One vector is turned by the same rotation once a step. Each row is the vector after some number of steps, and that number follows the row.
The counts run from 0 to 320.
[ 15   7 -31 -20  -7   4  -1  -8   6   5  -9 -14 -30 -14   0   7   2   5
  -2  11   4 -15   9   3   6   7   9 -14 -10  -4  -1 -14  19   3   1  -6
  -3 -14 -20   3 -19  -2 -12  -2   4 -20   3 -14   3  14  14   6  17  -3
 -10   3] => 32
[ 12   0 -10  -5   5   9 -11  16  -8 -11 -21 -13  -3 -10   1  -3   7 -11
   3  -6  14 -15  -3   1   5 -28  -5 -20 -17  15  -3 -15   6   5   7  16
  -9  -7  -6  -7  18 -15   4  18   8  -9 -13 -10   9   3 -10 -11  -8  19
   1  -5] => 35
[ 11   3 -12 -14 -14  -1 -13  -6  -1  -1  -7  15 -17 -10   7  -4  -7 -16
  -3  12  -7  -3  25   1  -6   7  -8 -14  -9  11  -3   2  23   3 -10  14
 -11  -5  -6  18  20  -2   4   1  -2 -10  -9 -20 -16  -8  -8   5 -13 -19
 -14 -12] => 165
[  7   4  16 -24   3  10  -5  -4  -6   6  -6   1  -4  -5  -6  10   3   5
  -9 -11  -6 -11   8   8  -4   1   1  15   1 -11  21  -2  13  13  -9  -4
 -24  -2  -9  -7  19  18  -3 -14   3 -12 -21 -11  -6   6  -2 -12   9 -18
 -16 -22] => 161
[  3  -1 -17 -11 -16  -1   4   9  -2  -3 -15  -4 -35 -16   8   9   5   5
 -10   8   9 -15   0  -4   6   7   6  -3 -10  -3   7  -3  16  15  -4   8
  -9 -18 -19   8 -13  -4   1 -12   7 -26   0 -23   5   1  -5  12   9   7
  -8  -3] => 31
[  3   1  -5  -5 -10  -3   4 -31   1   7 -13  -9   9  -7  -8  16  16   9
  -2 -11  -6 -16  11 -16   7   1  -8  21  -2  -6   6  -7  18   9   0 -21
 -19 -15 -16   6  -5   6  -3  -2   6   4   6 -19   6  19  -4   7  16  -8
 -16 -12] => 156
[  4  13 -17 -31  -5 -12  -4   9   4  -2 -16 -10 -20 -20  -4   6  -1   1
  -3  11  -9 -12   8   4   3  -1 -11  -3  -4   0  -6   1  15  -6  -5  26
  -4  -3 -18  12   7 -11   2  -7  -7  -5   1 -23 -10  -6   3   3   6 -13
   4  -1] => 320
[ 11  -7  11   1   2  13  -9   6   1   0 -19  15 -16  12   3 -16   2 -15
  -8  -3  14  -2   9  -5   2 -13  21  -8 -18  10   2  -4   9  -7  -3  -6
 -23  -8 -25 -17  22  -6   0  13   3  -4  -8  -9   1 -16 -21  -9  17  -9
   3  -9] => 176
[ 21   2   4 -21  10   3  -4   4  11  15 -19 -28 -13   5  -9   1   5  -2
   6  -3   3   0  21 -26  18 -11  13  -6  -2 -20  11  -5 -10  -5   1   1
 -23   0  -8  -2  14  -2   8   2   5   0 -11 -17   2  -3   1 -10   6 -16
  -1  -3] => 20
[ -9  -6  -4   5  -5   7   7 -31  -6   3  -1  -9  -4   7 -12   4  16 -16
  -6 -22  11  -3  15  10   4  -8 -14   0  -8  15   0  -1  13  -5   3 -13
 -13  -8 -10  14   6 -10   4  -1  18 -18  12  -3  -7   9 -23  -4   3   8
 -18  -8] => 259
[ -5 -15 -21   6  -6  -2   6 -21   3   8  -8   3  -6   7 -10  -5  13 -24
  -3 -14  -5   3   7  16   7  -2   5   3   0   2  14  13  26   3  -4   6
 -18  -5 -18  12  11  10  -2  -8  -4 -13 -10 -12 -12  -5  -5   2   3   0
 -16 -11] => 163
[ 11  -4   8  16  -5   5  -9   5   8  -3 -25  -6   2   0   2  -6  -4  -4
  -5 -10  22  -3   7   7   1 -23  18 -13 -14  12  -7 -12  14 -16   2  31
  -4   5   4   8  10 -20  11   5   6 -12  -9 -15 -11 -13 -17  -3  -6   7
   1  -1] => 271
[-11  11  -9 -10 -12  -6  -4 -16   3   4  -2  -2  19  -8   0   1   5  -8
 -16 -12  -5 -14  14  -6   3  -5  -6  -6  -1  13  25   4  27   0   7 -17
   3 -13 -20  -3   6  13   0   1  19 -10   1 -12  10  17  -5  -4  -7   4
 -15 -12] => 296
[ 11 -20 -10   3   6  15  -5   2  -8   8 -21 -25   1  -4   5  -4  17  -5
   9   5  13  -2  -2   0  12 -18  12  -3   3  11  16  -9  12  11   6  -7
  -2   2 -10  -3   0  13   0  15   6   4 -21 -16   4   6  -7 -18  -6   4
 -11  -2] => 293
[ -6  17  -7  -5  -8 -10  -4 -13  12   2  -1   3   3  -6 -12  -4  -9  -2
 -22  -2 -19 -11  24 -14   2   6   4  -5   1  -4   5  -2  16 -15  13  -8
  -1 -19  -7  16   7  10  -1 -11  11 -30  15 -22  -6   1  13   6 -12 -18
  -4 -12] => 113
[ 23 -12 -15  -8  24  13  -7  -6   2  -2 -24 -12 -23  -5  -6   1   0  -7
  11  20   1  -2   5 -12   9  -1   9 -21  -3   7  -7 -13   3   0  14  -7
  -5 -15 -22   0  12  -7   9   8  14  -1   0 -24   6  10  -4 -12   0  -7
   8  -8] => 122
[ -4 -19  11  -1 -20   7   1   0   4   1 -22  -9   3   5  -6   8  15   5
  -7  -5 -11 -13   6 -11  11   5   6  14   0  -1  10   2   5   9 -13  22
  -9  -5 -11  10   7  13  21   0 -19 -23 -29 -21  -3  -6  -3  -9  12 -13
 -11 -15] => 250
[-10   8 -14  -5   4   3  -9  -3   2  -4  15  -3  14  -9 -12  12  23  -1
   7  -8  12 -17  21  -6   2 -12   1  -7   0  18   7  -6  10 -11   2 -20
   8  -8 -17   3  -4  -1  -4  -6   7 -17  11  -5 -16  13  -5   5  -5  -5
 -18 -23] => 194
[  1 -10 -19 -18  -2   8  -2  -4  -8   9  -9 -14   3   2 -10  -9  12 -12
  13   0   4   1  15  -6   8   1   8   1  -4  19  -7   6  11   4   0  -6
  -1  -5 -31  16   1   8  12  12 -11  17 -11 -16   2  13 -13 -22   8  -6
 -12   6] => 3
[  8  -9 -16 -11   6  13  -2  -2   0   3 -20 -39  10 -13 -15   3  14   8
  12  -9   1  -4  -3   0  16 -15   7  -9   3   8   5  -7  13  14   8   2
   2  -3  -8   9   6  17   1   3   4  -3 -17 -19   7  11   8 -19   1   5
  -9   2] => 292
[ -3  -9 -13 -15  24  -6  -3 -11  14   5 -13 -25   2  -4 -22  -1  23  -3
  12   0  -9  -5   4  -5   9  -9  14   1  18   1   5   0  11 -18   8   5
   6   5 -13   6  16   8   9   3  -4   7 -11 -14  -3  12  -6 -35   7  -9
   4  -2] => 56
[-15   2  10 -23  -7  -9   7 -17   9   1  -1  -8   5 -12  -6   5  16   9
   1  -3  -3 -23  13 -26  -3   2   5   8   0   0   5  -9  13 -10  -1 -21
  10   4 -20   0  -5   5   4  -2  17  -4  13 -18   4  14 -15 -17   7   1
   6 -13] => 54
[ -2   8  -5 -33 -11 -15  -9  -2  12   0  -2  -2  19  -3  -6  -1   5   1
   3   0  -2 -13  17 -38   6  -3   0   0   5  12   7   8   4 -17  -5   5
   9   0 -17  -6   2   5  13  11 -12  15  -3 -17   1   3  -7  -5   0  -9
   6 -13] => 143
[ -5  19   0 -12 -29  -7   4 -11  10  -9  -3  -1  12 -14   3  -1   9  20
   3 -11   1 -23  -2  -3  -9 -17   6  11 -18   4  -6   0  30  -2  -3   2
   4  -9  -8   4 -13   6  -7 -10   1 -13   8 -13   2  -3  -4   3  13  10
   1  -3] => 237
[  8 -13   8 -29  11  13  -3   2 -15   1   1 -14  -1  -5 -12  11   9 -12
  14  10  -8  -6  14  -9   9 -12 -13   2   4   9   2   2  10   4  -2   4
 -11   1 -11  11  28   9  10  -2   2   8  -3 -15  -5  -2 -21 -16 -11 -24
  -7 -23] => 159
[-14  -6  -5  -5 -29  -4   5 -17   7  13 -19  -7   0   4   1  -9  -3  -4
  -7  -5  -7  -4   5  -4   3   2   5  -1   0   5   6  13  20   3   5  23
   3  -2  -4   3 -12  16  14  -7   1 -11  -8 -32  -1   7  -8 -12   6  11
   4  -8] => 303
[-11  -3   0  -6  10  -4   3   7   0   3 -18  -1  -3 -10 -21  10   1  -4
 -14 -24  -4 -18 -12  12   6  -4  -1  -1   2  -2  25   0   5  -2   0   8
  -8  -4 -29 -13  15  -6   3  -4  21 -10   1 -10   4  14 -14  -3   6  18
  -6  -7] => 125
[ -5  10  -2   4  -8   1  -1 -13   7  10  -7  -5  -1   1  -1  -2   3  -7
   3  -3  -3  -2  17  -9   1 -14  11  10 -14   0 -12 -10  17  -4   3 -16
  -8 -17 -11  15  10   5   2 -11  31  -9  39 -17  -6  -3 -10  -4  -5  -1
  -2  -3] => 17
[  4  12  -3   2   3   8  -9   6  13   3 -10 -16  -1 -22  -6  -1  19   6
   8  15  -1 -10  17   3  -4  -5  18   5 -17  11 -16 -33   9 -11   5 -17
  10  -7 -14   3   8 -10  -3   3  11  -6  20 -17  -1  -4  -4 -16   7 -13
  -7  13] => 188
[  8  -6   7   7   4   8  -5 -11   9  -1 -15 -18   6   1 -15   0  10   1
  18 -14  12 -13   7  20  11 -18  10  -6 -19   5  -8 -21   2  -7   0  -5
  -4   5 -15 -17  13  -6  -7  15  18  -5 -16  -4   5 -14 -20  -8  18  -4
  -8  -1] => 87
[ 24  -7 -17 -15   0   4   0 -25  -7   4 -13  -1 -14  -5   3   1  -2 -10
   4  17   8   6  15  -8  -2  -6   3   3  -8   3  -7  -5  33   7   2 -18
 -12 -11 -19  13  12   1  -7  -4   6  14   8 -17  -1  12 -11   3 -10  -9
  -3  -9] => 69
[  7   6  -5 -24   4  -9 -16   0  17   0  -9  -5  15  -2 -10  -4   2   9
   3   9  -2  -9  10 -17   9  -3   6   0   5  11  11  -1   9 -16   2  -2
   3   3 -14 -10   4   4   7   5 -17  18 -13 -22   4  13   8 -13   9 -26
   3 -16] => 144
[-13   5 -20 -20  -6 -15   0   3   7   6 -14   3 -12 -20  -6  10   7  -9
  -1  -2 -15 -14   4   9  -5 -10  -7   7  -6   5  -7   2  15 -15  -5  22
   8  -7 -24  19  19  -9  -1 -12   0  -5  14 -21 -21 -12 -12   3   2  -4
   3   0] => 319
[  9   7  -8  -7 -16   3  -3   7  -3  -1 -15   5  -1  -6   1   2   0  12
 -17  -9  15 -23  -3 -14   7 -13   1  -7  -8   7  17  -4  -3   7   1  -3
 -17 -16 -21 -24  -6  -3   2  14   8  -8  -6  -8  16  20  -2   6  14   6
  -7 -11] => 37
[  6  -3   9 -19  -1   1  -4   2  -9   4 -18 -33 -19 -18 -13  16   3   3
  -8  -2 -15   2  12   3  12  -6  -5  -8  -6   5   0  -7   9   8   5  18
  -5  10  -5  27  20   0  14   2   9  -8  -4 -18   7  -9  -9 -15  -4 -14
 -10  13] => 255
[-12   6 -26   6 -18  -6  -3 -11  13  11  -2 -15   1 -10  -7  -2  23  -5
   5  -4   3  -6  19  18  -4  -6  15   3 -11  16  -5  -7  23 -12   0   0
   7  -5 -11  18  -8   1  -1  -8  -5 -15  -3 -13 -14   5   2  -5  13 -10
 -21  10] => 98
[ -8   0  -6  -7   2 -12   5 -20  19  12 -13   5 -14  -1 -10  -2  -4   0
 -17  -3  -6 -11   4  11   8  18   9  -6   0 -11  17   8  17 -13   6  -3
  -3 -14 -19  -4  -4  12  -5 -14  11 -12  -3 -28  -5   9   6   6  12  -8
  -5 -13] => 215
[  2   7  13 -14   9  14 -14   7  -5   9   1   4   7  -8   1  -8   6  -5
  -4  10   2  -4  18   5   0 -11   4  -3  -5  19   5 -17  14  -6  -2 -15
  -1   1 -10 -10  28   6  -3  12  12  10  -6 -10 -14   1 -14 -22   1 -24
  -9  -9] => 5
[ 12   3   5 -10   7   2  -8  -8  12   7 -24 -16   2  -5   5 -12   8   4
  -7   3  24  -8   4  -2  10 -27  14  -4  -2   6  13  -2  13  -4  -2 -13
 -10   9 -11 -24   0   1  -7  19   6   8  -8  -3  10   0 -11   6  21  -3
   7  -4] => 139
[  3   0  15   3   6  14  -9   0  -3   6  -3  -2   9   4  -4 -15   3  -1
  -6  23  -1 -10  14   6   9 -13  -2  -4   6   8  13  -3  20  -7   9   8
 -11   3   5 -22  10  13   2  -2   9 -14 -16 -21  -5   5  -6  -2  -6 -22
  -3 -37] => 300
[-15  -3  -5 -27   6  -7  -2 -20  17   3  -4 -19   9  -9 -27  10  22   8
   4 -14  -8 -13  11 -15   4  -1   6   7  12   1   5  -2   7 -11   6  -4
  12   5 -20  13  -1   6   3  -2   3   1  11 -13   1  19   2 -27  10  -5
   7  -3] => 55
[  2  -4  -2 -11  -1   2  10 -17   1  13 -14   1   1   2 -17   3  12  -1
 -10 -19   2  -5   5  23   3   1   9  15   0   1  19   4  21   9  -5   5
 -18   0 -20  -4  17  12  -7 -13   4 -21 -21 -10  -6   6   6  -4  17 -14
 -20 -14] => 162
[ -5  -2  -3 -10 -19  -8  -2  -4   3   2 -22  -8  -9 -13   0   9  -1   2
  12  -9  -6 -12   4   4   4   1   6  -5 -19   3 -13  -1  16   3  -3  10
   6  -8 -23  13   2   2  10  -4  12 -12  11 -28   7 -26 -28   9   3   7
   3   8] => 83
[ 10 -11 -16  -5 -12   5   0   9   9   3 -31  -1  -4 -11  11  -5   2   8
 -13  -2  10 -14 -14   5   9  -6  10 -10   1   5   9   2  13  -3  -3  38
  -9   0 -12  -6  -1  -3  11   0  -3  -2 -24 -17   1  10  -9  -3  15   4
   0  -3] => 132
